A single turn carries every row of the set below to another of its rows. Some are shown first; where does it send the rows asked next?
sus: [-19  17  -4  -5 -22 -21   6   0  10  11   1  10   1  11 -16 -12  14   2
  11  -9  -9   1  16  18  22  -2]
Bonez: [-15  10 -21   6  -7   2   7 -13  -1   2   6  14   0  -7  -5  19  38   2
   9   2  11   2  -6   4   9 -10]
nak: [-20   9  -8   0  -8  -6  12 -19   2   9  13  12  -2   7 -15  15  28   4
  10  -9   7  -1   5  10  11  -6]
rolog: [-14   3 -10 -10  -4 -11  -7 -26  15  13   2   2  -2  -4 -13   9  23  17
   8   3   9   5   2   8   2 -14]
kato: [-18   5 -11  -1   4  -4  -2 -21  -5  -4  -3  21  -3   0 -18   4  13   1
   7   2   7   8  -5   8  21 -23]
sevar: [-16  -8   3  -2  -5  20  -6  10   7   0 -18   3  -2 -17   9  -4 -10  -5
   5  -9   5   8  29   3  12  -6]
dus: [-15  12   5  -9 -14 -15  -6 -23  14  18   7  -4   2   0 -20   5  12  17
   9 -10   6   5  17  11   6 -11]
dapo: [-18  -8   4  -3 -10  19  -2   8   9   1 -18   2  -2 -15   6  -5 -10  -7
   3  -9   5   9  32   2   8  -4]
niken: [-17  -6   4  -2 -12  21  -4  11   7   0 -18   0   0 -17   8  -6  -9  -7
   3  -6   5  10  30   2  10  -4]
tezo: [-18 -12  -3  -3  -8  19  -4   8   7   2 -17   7  -3 -17  11  -4  -7  -4
   2  -6   3   6  29   5  11  -7]
goke: [ -5  37  -7  16 -32   7   2   9  -4   0  13  -2  14 -22  -8  11  30   2
   6  -9   5   4  11   5  15  -9]
visiv: [-17  -8  -1  -2 -10  19  -5  12   7   2 -16   4  -1 -20  10  -6  -9  -4
   4  -8   2   7  32   4  12  -6]
nikof: [-20   9  -2  -5 -16 -11   4 -16  -6   7   8  20  -1   5 -25  -1   6   6
   2 -11  -5   3  22  18  21 -17]
siduf: [-12  17 -37   4 -17   6  11  -8   2   3 -14  13  -9   0  -5   3  21  13
  17  -3  -2  -1  -3  -7  -6  -5]
Tuk: [-10  35  12  10 -25  -3   2   3  -1   4  16  -5  14  -8 -17   9  21  -1
   9 -17   7   2  15  10  22  -6]
Pili: [ -6  13 -24  -1 -12   2  -7 -18  10   7  -4   0  -1 -20  -4  12  28  20
   7   7  12   8  -2   0  -4 -18]
Big: [-17  -7  -4   0 -10  24  -3  10   5   0 -18   4  -3 -19  11  -3  -9  -3
   4  -8   2   7  29   0   8  -6]
Mami: [-11  33   7   7 -22   5   0  -9 -12   2   4   4   5  -2 -28   1  -6   7
   8 -23   0   3  23   2  17 -16]
namap: [-17  -6  -1   0 -13  22  -3  12   7   0 -19   2  -1 -20  10  -5  -7  -6
   1  -5   4  10  30   1   9  -5]
kopul: [ -4   9 -10   8  -5 -23  14 -14   9  17   4   6 -10  10  -4  -8  19   6
  16  -6   2   6   9   3  29  -7]
pur: [ -8  39  -3   7 -33  -2   7   5   2   7  -4  -4   3   3 -19  -7   2   9
  18 -23  -6  -1  21   0  10   1]
Rega: [ -6  31  13  -1 -22  -9 -11 -10  12  15   7 -14  10  -9 -20   1   8  16
   9 -15   6   7  20   7  10 -10]
misi: [  3  19 -34  18 -19  -3  13  -2   2  11  -2   6  -9 -13   9  -3  28  14
  14   1   2   6   6  -8  15 -13]
fubin: [-16  23   9   3 -14  -8   8 -13   0   9  15   2   5   8 -22  12  18   1
  13 -20   7  -1  13   8  17  -2]
periv: [ -1  25  -2  12 -20 -18  15  -6   6  20   7  -1  -6   7  -7 -10  10  10
  17 -17   0   4  23   1  26  -4]
sepo: [  8  31 -19  23 -23  -7   6   9   5   8   1  -2   1 -19   5  -9  26   7
  11   0   3   9   9  -3  27 -13]
Gotar: [ -9  24 -32   7 -30  -3   1  15   5   0  -8  11   4 -19   3  -8  30   7
   6   7  -6   6   2   8  11 -11]
gurap: [-17  -9  -2  -1  -5  20  -6   9   8  -2 -20   4  -2 -19  11  -3  -9  -5
   4  -5   5   7  24   2  11  -8]
tokoz: [-17  -9  -2  -3  -7  20  -3   7   7   3 -17   3  -4 -15   8  -2 -11  -4
   5 -10   2   5  30   1   9  -5]
Nus: [-10  16 -30   7 -12  15   3 -16 -13  -6  -7  19  -4 -11 -12  11  14  11
   6   0   5   4   1  -6   2 -23]
Vabot: [-19 -12  -1  -3  -8  20  -3   7   7   0 -20   5  -4 -16   9  -4  -5  -6
   3  -4   6   9  26   2   7  -4]
zun: [ -7  27 -22  14 -20  12   5  -1  -5  -2   6   5   7 -21  -3  19  36   3
   8   0  11   3  -1  -2   6 -11]
kopop: [  7  37  -3  21 -21  -9   8   4   4  12   2 -10  -1  -7  -4 -10  12   7
  18 -14   5   6  15  -7  28  -7]
Zov: [  0  12 -25  13  -3  -9  14 -15   6  11  -4   5 -14   1   3  -1  24  10
  19  -1   9   5  -2  -9  17 -10]
nub: [-18  11 -12  -2   1 -12   2 -13  10   1 -13   9  -6  14 -14  -5  16   0
  20  -1   5   3 -10   3  16  -5]
nime: [ -8  23 -24  11 -32   9  -1   4 -12  -6   1  18   7 -29  -7   0  19   9
  -4   3  -2   7  12   7  14 -26]
Sege: [ -2  42  -7  13 -22   0  -7  17   4  -7 -12  -7  10 -14  -9 -11  15  -1
  15  -3   4   7  -2  -2  20  -6]
mitap: [ -1  26 -20   5 -26   6 -11  -2   7   6   0  -6   9 -32  -3   7  27  20
   4   5   6   9   7   1  -1 -18]
Sasub: [-19 -13   1  -3  -8  17  -2   6   8   1 -19   5  -4 -14   9  -5  -7  -4
   2  -6   4  10  29   3   8  -4]
Raf: [ -4  37   3  13 -21   6 -10   6  -9 -10   0   3  14 -21 -18  -4   8  -1
   3  -4   3  10   9   6  29 -22]
tisok: [  0  35   1   5 -28  -2 -16   3  10   6   4 -14  14 -29 -10   2  18  15
   5  -4   7   9  14   5  11 -15]
Fegi: [-18  -9  -4  -1 -10  22  -2   9   7  -1 -21   4  -2 -20  11  -4  -6  -5
   2  -4   6  10  27   1   6  -5]

Gotar goes to siduf
zun goes to Bonez
periv goes to kopop
Where do these go?
tisok goes to mitap
Raf goes to nime

A single turn carries every row of the set below to another of its rows. Some are shown first; where does it send the rows asked next?
X: [-14  15  -6 -20  11 -20  -9  26 -14 -18  16  -9  -5  23  18 -11  26  17]
U: [  2   3   1  -5   8  -1  -4  21   5 -12  16  30  -7  13  18   5  31  -8]
J: [ 12   9   4 -14 -18  -4  -5   5  -6   3 -15 -10 -31  36  19   6  16   1]
V: [ 10  13   6  -8 -21  -9  -1   8  -6   9   1  -5 -14  45  24  22  32   3]
K: [  8  11  -2  -5 -22 -12   3  12  -2   5   3  -4 -15  45  30  19  34   6]
F: [  0  10   7  -6   8   1 -15  22  -2  -6  14  22  -6  14   9  10  32 -13]
W: [ -8   9  -2  -5   4  -5  -9  29   2 -10  21  21  -8  17  13   3  40  -7]
A: [  2  11  -2 -13 -20 -12  -3  17  -3   2  -8 -13 -33  41  19   4  24   5]
S: [ -8  17  13 -21  16  -4 -22  15 -16 -18   3  -4   1   9  17   7  17   3]
M: [  8   0   2 -19  13 -14   2   8  -4 -29   6   5  -3  13  30  -9  11  19]
D: [-19  15  -3 -18  11 -17  -6  30  -8 -23  13  -4  -3  15  24  -3  31  12]
Z: [ 11   4  -3 -11 -23  -8   4   9   2  -2 -10  -6 -32  37  25   2  19   7]
L: [  0   4   4 -17  13  -8   0  10  -2 -33   3  11   2   5  31   0  14  13]
Q: [ 16   8   3  -7 -22  -8   3   3   1   5  -1   0 -15  41  29  20  29   3]
N: [  1  14  11 -23  17  -9 -21   8 -20 -16   3  -9  -3  18  15   1  12   9]

D goes to S
Z goes to A
Where do these go?
V goes to Q
U goes to W
X goes to N

